Turns, then the turns between two rows, first turn first; the first pair answered:
Z_569:
-9 12 5 -4 8 14 17 -4 -7 3 17 0 -> -1 11 7 -7 11 5 14 -5 -9 7 20 2
-1 -19 -22 -8 12 -3 -9 16 0 -23 -19 -14 -> -19 -5 -3 9 -15 25 0 5 28 1 -16 -6
8 19 -5 -16 5 -1 11 9 -12 17 10 7 -> 0 15 -16 -17 11 3 14 14 -15 4 2 0
32 -13 13 -16 10 -37 -37 6 -15 -5 -9 5 -> -16 -13 -16 -6 8 2 -19 12 -4 -42 -36 -18
Z_523:
0 -1 11 8 -14 0 -8 -3 17 17 1 7 -> -14 6 6 7 -14 12 4 -4 16 12 -2 2
-4 16 11 -9 2 19 2 -10 -11 4 10 11 -> -10 12 1 -12 10 20 3 -7 -17 -9 4 4
7 -8 12 6 0 -20 -10 -4 15 17 3 1 -> -7 2 14 5 -6 -4 3 -9 17 22 2 5
Z_706:
6 -4 -7 2 2 2 -4 2 5 -6 -4 -5 -> 12 2 2 -2 2 -2 0 -2 1 5 4 3
21 -2 6 -9 11 -9 8 11 10 -13 -9 2 -> 14 6 15 -1 0 1 14 5 22 1 -5 6
3 -16 -3 4 17 -10 -15 5 -11 11 -14 1 -> -3 -8 13 9 4 4 -10 -4 1 28 -8 8
Then:
(two turns a pair)
-14 4 -27 25 -22 39 -3 -4 10 -11 -4 -12 -> -7 19 -5 20 -28 38 7 -14 5 19 13 6 -> Z_569 Z_523
-9 10 -6 -15 13 16 28 2 -33 -3 4 5 -> 1 15 11 -12 5 11 25 -3 -25 21 16 16 -> Z_569 Z_569
-10 27 25 15 -6 25 6 5 3 20 -10 -10 -> -11 12 13 25 -6 20 -11 12 13 1 -21 -24 -> Z_569 Z_706
0 21 7 -26 29 6 8 -10 -20 11 2 14 -> 2 12 0 -29 37 -1 0 -6 -23 0 -2 7 -> Z_523 Z_523
23 -3 2 -10 8 -25 -4 -2 -15 -2 5 5 -> 26 -2 14 -3 -4 -22 -10 -5 -2 8 6 8 -> Z_706 Z_569
-34 15 26 7 -22 44 13 -10 30 26 1 -12 -> 13 -16 -13 -33 36 -26 -6 16 -34 -21 1 -29 -> Z_569 Z_569
-20 3 -3 0 7 18 24 21 -18 -14 -8 -1 -> 19 -17 2 0 11 -23 -13 26 -18 -13 -5 0 -> Z_523 Z_523
-1 2 6 -10 9 -9 4 -8 -18 14 8 9 -> -26 2 -2 4 -3 14 5 -7 -1 -1 -6 1 -> Z_523 Z_706
2 11 22 2 -9 0 16 -6 -10 25 16 15 -> -20 8 12 16 -19 20 16 -3 7 9 1 4 -> Z_569 Z_706
-13 1 6 22 -19 21 -7 -6 32 11 -3 -9 -> 31 -10 4 -2 7 -29 -23 1 -2 11 8 -4 -> Z_706 Z_523
-16 14 11 13 -12 20 6 -10 19 9 -3 2 -> 4 13 20 8 -11 3 -1 -14 14 24 10 10 -> Z_523 Z_569
-24 7 -2 -2 0 11 25 -1 -4 6 -4 0 -> 2 0 0 -13 13 -17 15 1 -20 8 7 5 -> Z_569 Z_569
-22 14 12 6 1 28 14 -19 3 10 13 -12 -> -10 15 15 -6 12 18 18 -21 -14 17 23 -5 -> Z_569 Z_523
1 6 -7 -15 1 -12 9 2 -28 -1 7 12 -> -16 15 -1 -3 -17 10 17 -4 -10 7 5 14 -> Z_569 Z_569
-18 10 -10 3 -1 16 14 -2 6 -12 -9 -5 -> 14 14 6 -12 6 -11 9 -6 -13 13 11 13 -> Z_523 Z_706
12 18 16 -16 6 -5 24 -4 -21 21 17 19 -> -21 21 5 0 -7 27 32 -2 0 10 1 8 -> Z_569 Z_706
2 6 2 -3 1 -1 14 -12 7 24 0 3 -> 5 8 -2 -8 6 -5 16 -10 0 21 1 0 -> Z_523 Z_569
-10 -8 -17 -1 14 5 -2 6 -4 -18 -9 -10 -> -13 -10 -11 10 1 9 -8 2 14 -10 -10 -9 -> Z_523 Z_569
-15 -4 -19 1 5 4 5 3 -6 -22 -4 -18 -> -22 4 -6 12 -12 18 10 -4 8 -4 1 -11 -> Z_706 Z_706
-17 2 -25 -20 15 2 16 6 -31 -22 -8 -6 -> -5 16 19 1 -20 9 7 -12 2 35 12 23 -> Z_523 Z_706
-5 9 -6 -13 7 7 15 -3 -14 -1 0 4 -> 9 -1 -8 -13 11 -10 -1 3 -15 -4 0 2 -> Z_523 Z_523
